Each path below is one point turned by a fixed rotation once a step. After each direction that follows a path, write how fast that rotation turns it, in degrees a step (0 if it stays still).
Each turn is a multiple of 5 degrees from 10 to 175, or 0.
Each row of a path follows its step; steps can be skipped.

step 0: [ -0.3   3.7   3.0  33.3  21.5 -16.0 -19.8  12.4   4.5  15.7 -16.3  -4.3
  10.1   7.3   9.9 -12.6  12.5  -7.1  18.8  -8.3  22.3  -2.6  -0.4   6.2
  -5.5 -12.1   7.6   1.6  -0.4  21.0  -5.6 -13.8  11.2  16.4  -5.4 -20.9
  -8.0  -1.4  -8.7  -4.1   5.5  -6.4  -7.6  11.3   9.9  -9.5   5.3  25.5
   5.5  12.6  17.1   2.6   7.8  23.1  -2.1   0.4  -8.0   4.3  -6.1   9.3
 -21.6  -7.0  -2.6  -0.7  -6.1   1.6 -20.1  -5.1  -8.1  19.3  15.8 -24.7
  -8.9 -11.7   0.6]
step 3: [-13.4  -0.1   5.2  12.9  20.1 -29.2  22.3  -1.1  -8.7   2.8  17.4  -5.5
  14.5 -16.1 -15.2 -18.1  19.9  16.9   3.4  -2.1  -3.0  17.7  19.3  -6.7
  13.1  14.5 -17.9   8.9  15.5  -0.4  -1.9 -12.2  -6.3  -0.8   2.5  15.0
   3.5  -2.0 -12.3   8.7   2.0   8.7  10.1  11.7  -6.0  23.5  -5.7   9.2
 -10.7  -7.6  14.6 -16.6  -5.3 -17.0  10.9   2.0 -11.1   5.9  -5.3  10.4
   1.6  -9.6  17.5  -6.3   9.9 -26.6  -0.7  -3.8   2.4  10.8   7.3  -5.9
   9.3 -13.3  21.3]
step 4: [ 10.5  -6.1 -21.2 -12.6   5.2   4.1   9.9 -24.8  14.5   1.6  -6.6   1.5
 -24.0   5.7  -9.3   6.4 -25.5  17.5  10.7  12.9  -9.1   3.5  15.9  -8.6
  -1.5   3.5  11.4  21.4  -1.3   4.2   9.7  12.2  14.6   6.8  -2.8  -0.4
   1.5   9.9  13.6   1.6   5.5   2.0 -16.4 -12.8 -20.4  19.7  -6.9   0.9
 -11.9   7.4  -3.6  -7.8  -8.3 -15.5  -2.4  -7.3   2.4   7.0  38.6 -11.6
  17.1   9.0   4.0  -2.8   6.7 -20.4  12.2  19.2  -0.2 -18.9  14.7  -2.1
  12.3  -2.4   3.4]
step 5: [-19.5  -7.6   5.8   1.5  -7.5  17.5   3.9  -0.5  26.5   2.2   3.8   5.0
  -8.0  19.2  -4.4   1.3 -17.9  -9.0  -6.5 -15.8 -12.5   3.2  -5.6  14.0
   1.6   1.3   5.2  20.6   4.8   1.1  22.7 -16.9  -5.8   6.2 -12.3 -10.8
   5.4   7.6 -14.1  21.9   7.1 -10.9 -11.4  -3.9  18.4 -12.2   5.1  -7.0
 -12.2 -12.1  -0.3  12.3  22.5  21.5  -1.1   3.5  -3.7   5.1  -3.3  11.2
  22.0 -11.4  -0.5 -28.0   3.3 -21.2   0.6  17.8   6.2  21.9 -16.6  -8.5
 -13.3 -10.5   3.4]
step 6: [  9.3  -4.8  10.0   2.4   1.5   0.4  -0.8   4.2   2.3  12.2  14.4   3.2
 -13.7  26.3   7.7 -11.9   1.4  16.0  -4.5 -13.3  19.8   4.9   9.0   5.6
  11.0 -16.8  12.4   3.4  -4.8  24.0  16.8   1.7  -4.0  -7.6   0.6   2.3
   7.1  -5.6  -0.7  -8.0  -5.9 -11.6  17.6  18.1   0.9  -7.8   9.3   9.4
   2.6  16.5   9.5  21.3   2.1  -2.8   0.9   1.5 -18.9   9.1  -7.3   3.2
 -13.9   5.5   6.0  16.0  11.1  -0.2  -0.4  10.2  16.7  13.5  22.8 -19.8
  -5.2  43.1  26.0]
step 10: [  7.1   5.6   2.4 -15.2  10.9  -4.7   3.5  -6.5   5.7   2.8 -23.1   1.1
   4.7 -17.3 -35.7  -5.3 -15.0   1.1  11.7  13.7  -2.7 -15.9   4.6   0.5
 -10.8  23.7 -10.6   3.6 -10.6  17.8  -6.3 -21.9  11.1   4.6  14.4 -10.1
  11.4  -1.7  10.0  -8.0   1.5   0.8 -12.0  15.4  -5.7  -8.2  -8.3  -7.3
   0.6 -14.4  -0.9  -0.2   4.2  18.7  -9.9  -3.8   6.9   0.2  22.6  -6.3
  16.4  -5.7  -5.2   4.8  -9.3  -0.5  24.8  12.5  20.6  -6.7 -19.6  -0.2
  17.0 -32.1   8.6]
step 13: [-10.0   2.4  18.9   0.7  15.0  13.3 -28.0  -8.8   7.9  18.0   9.4  -7.3
 -14.7   8.0  -2.6 -21.2  -1.5  11.1  -2.1  -3.8  11.8  15.9 -11.9  -3.4
 -11.6  14.2 -10.4   3.2  -2.2   2.7  -0.6  -9.4   0.1   5.8   5.6 -23.5
  -6.3  21.8   5.9   5.2   4.8  12.8  -5.1 -19.6  17.9  -4.0 -11.2 -21.2
   1.3   4.7  -0.7  -3.3  27.4  39.0   2.8  20.6  15.3   6.8   5.2   2.3
 -14.8   5.4   8.4  -1.4  24.4  -8.1  -7.2  -0.8  -0.6   7.8   6.1  12.7
  -7.1  -3.7   4.0]
step 15: [ -4.3  -4.4 -15.8  -1.5 -12.7 -18.3  -2.6 -10.2 -12.0 -23.4 -24.5 -26.7
  -4.1 -13.1 -23.7  -3.5   4.0   2.8 -11.1   1.9  18.3  10.5   4.8  -6.6
   2.9 -21.4 -27.8  -2.5   2.1  -1.5   2.8   3.8   5.1 -17.6  21.3  14.1
   3.4  -5.0   3.5  11.3  23.5  -2.3  -1.0 -17.5   1.2  -7.0 -10.7  12.4
  14.5  -5.7  -1.0  -1.6   9.9 -12.1   9.8  -7.5   4.0 -21.4   5.8  -1.0
  -4.1   1.3  20.5 -10.4   1.1  -4.5   5.6  25.0  17.9   3.3   4.1  -3.3
 -25.0  -0.7   1.8]
step 16: [ -9.0  -4.3  -1.2 -10.3  11.6  14.1  -3.3  -1.8   1.9  -4.5 -12.2 -11.2
  10.6  -3.4 -19.8   8.7  33.6  12.9   6.6  -3.9 -14.1 -10.4   3.0 -10.4
  -8.7  15.7  -7.3  11.0  28.6  18.6  12.0 -19.0   5.0   3.8  -0.2   6.3
  10.0   9.7   0.2  -5.8 -11.2 -13.0 -21.3  13.6 -17.4   4.3 -18.3  -1.0
  -4.2   1.7   3.3   0.1  27.8   2.7   7.5   0.2   8.4  11.3  -9.5   3.7
  -6.5 -15.0  13.4  -8.0 -18.1 -15.9  22.3   4.7  -2.5 -16.8  14.2  -7.2
  19.9  10.6  -9.7]
Directions:
[ 2.8  0.9  0.2 -5.7 -5.9 -0.2  2.1 -0.1 -0.6  1.2  5.6  7.3 -1.8  0.7
 -0.3 -6.5  6.8  1.6 -0.4 -2.2 -1.8 -1.8 -0.2  5.4  1.6  1.8 -4.1  0.8
 -1.7  0.3 -0.6  2.1  0.1  2.0  3.1 -3.5 -2.3  1.9  0.7 -0.7  0.7  1.9
  1.4  1.9 -0.7 -3.4  2.3 -0.2  2.0 -0.7  1.2 -0.7  2.4  4.4 -4.5 -1.6
  3.1 -0.1  0.2 -6.7  6.3 -2.0 -1.1  3.3 -1.0  1.0 -0.8  1.8  3.5  5.3
 -3.4  1.7 -2.2  3.8  1.3]
90
[ 0.8 -0.6 -1.9  1.6 -0.3  2.8 -4.1  4.6  0.2  0.7  2.1 -5.7  7.2  1.7
  6.6 -3.2 -0.6 -1.8  0.4 -5.4  4.7  0.9 -0.3 -0.4 -4.7 -0.4  0.5  1.9
 -0.5 -2.3  0.1  6.0  1.1 -0.4 -0.5 -0.5 -2.9 -0.3  2.1 -1.2 -0.3  1.7
  4.9  0.8  1.6  0.0  3.9  1.5  5.1 -3.6  1.1  3.1  1.8  5.6 -4.6  2.8
  0.3 -6.4  0.4 -0.6 -4.3  5.2  1.3 -1.5  0.2 -1.8 -1.0  1.4  2.9 -1.0
  5.0  2.9  0.0  1.0 -1.1]
55
[ 6.2  0.2  5.6 -4.6  3.4 -0.6  4.8 -1.3  1.7 -3.4 -4.9 -3.6 -3.8  0.5
 -2.2 -3.8  2.1 -2.0  0.7  0.8  3.2 -3.4 -3.9  4.5 -2.0 -2.8  0.9 -2.9
  0.5 -1.2  1.9  1.2 -1.5 -4.5  4.0  0.5  2.2 -2.0 -0.7  2.7 -1.8 -0.5
  0.7 -0.1  0.2  0.7  3.9 -0.2 -4.8 -3.9 -0.7  4.6 -1.1 -0.4  0.9  4.8
 -4.7 -1.5 -0.4  4.4 -1.2  1.3 -1.3  4.0 -1.8 -1.1  1.4  2.9  0.0  5.9
 -0.9  6.8  3.5  0.2 -0.7]
85
[ 2.4 -3.3 -1.9 -1.3 -0.7  4.8  2.7  1.2 -2.5  2.5  3.5 -2.5 -3.6  2.1
  3.4  6.5  3.1 -1.2  2.3 -4.0  3.9 -0.4 -1.2  0.4 -3.4  0.5 -1.0  3.1
  2.5  1.7  0.6 -3.9 -4.4 -6.6  1.5  3.6 -2.2  5.2  0.3 -6.2  4.1  3.2
 -3.6 -1.9  0.2 -1.7 -0.4  0.6 -2.9 -0.6 -1.5  1.2  4.9 -0.8  1.3  1.8
  0.5  0.1 -4.9  4.5  4.5 -0.3 -4.2  0.0  0.5  0.4 -1.0  0.7  2.4 -6.1
 -3.7  0.5 -2.8  0.0  0.8]
100
[ 1.2 -0.3 -2.3  4.2  0.8 -4.1  0.6  4.3 -1.5  0.0  4.2  4.9  2.2 -0.9
  0.8 -5.5  2.4  0.1  1.7 -0.8  4.0 -0.2  7.2 -0.5 -0.5 -5.7  5.9 -0.2
  1.1  0.8 -0.1 -3.9  1.2 -5.0  3.6  1.8  3.0  0.6 -1.1  0.4  2.3 -0.6
  3.0  2.0 -1.0  0.7  3.8  1.2 -6.9  2.5  2.5 -0.9 -3.3 -4.6  0.7 -3.3
  1.3  1.7 -0.7 -2.7 -1.2  3.6 -5.0 -6.1  3.7  1.2  2.3 -1.6  0.2  2.1
  1.8  3.0 -2.9  2.1 -2.3]
130
[ 2.2  5.8 -0.4  1.6  3.0  2.6  3.8  4.3  2.3  6.9 -2.3 -3.7 -1.7 -2.7
 -1.9 -0.4  1.8  2.6  0.7  0.2  2.3  6.0  0.0 -1.3  1.3  2.2  4.7  1.3
  0.4  0.4 -6.4  1.9  3.7  0.0  3.6 -4.5  2.6  0.1  1.7 -3.0  0.6  3.6
 -3.9  6.1 -5.0 -2.9 -0.1  0.2 -1.5  5.2 -1.4  3.1 -2.1  1.6 -2.8 -0.2
  3.2  0.3 -1.7  0.4  1.1 -2.7  4.9  1.8  4.3 -1.8 -2.9 -0.6 -2.1 -0.4
  0.0  3.2  3.8 -2.6  1.4]
110
[-0.1  2.5  9.4 -2.3  0.9 -2.8 -2.9 -5.1 -5.1  3.6  3.8  1.9  2.2  1.2
  5.5  3.6  3.6  0.2 -4.5  1.3 -1.5 -2.1 -2.9 -2.9 -3.0  0.1 -3.1 -1.4
 -1.0  0.8 -5.9  2.2 -2.8  0.4 -3.1 -0.6  2.0 -3.0  5.4  0.0  1.3  1.6
  3.3  1.1  0.0 -0.6  4.4 -0.5 -4.8 -0.5  1.8 -1.1  0.7 -2.1  0.5 -2.3
  0.7  1.9  3.2  4.3  1.1 -0.5  3.6 -1.7  6.7 -2.8  0.1  1.9 -2.2 -2.1
 -0.3  1.5  0.0  1.3 -4.1]
70
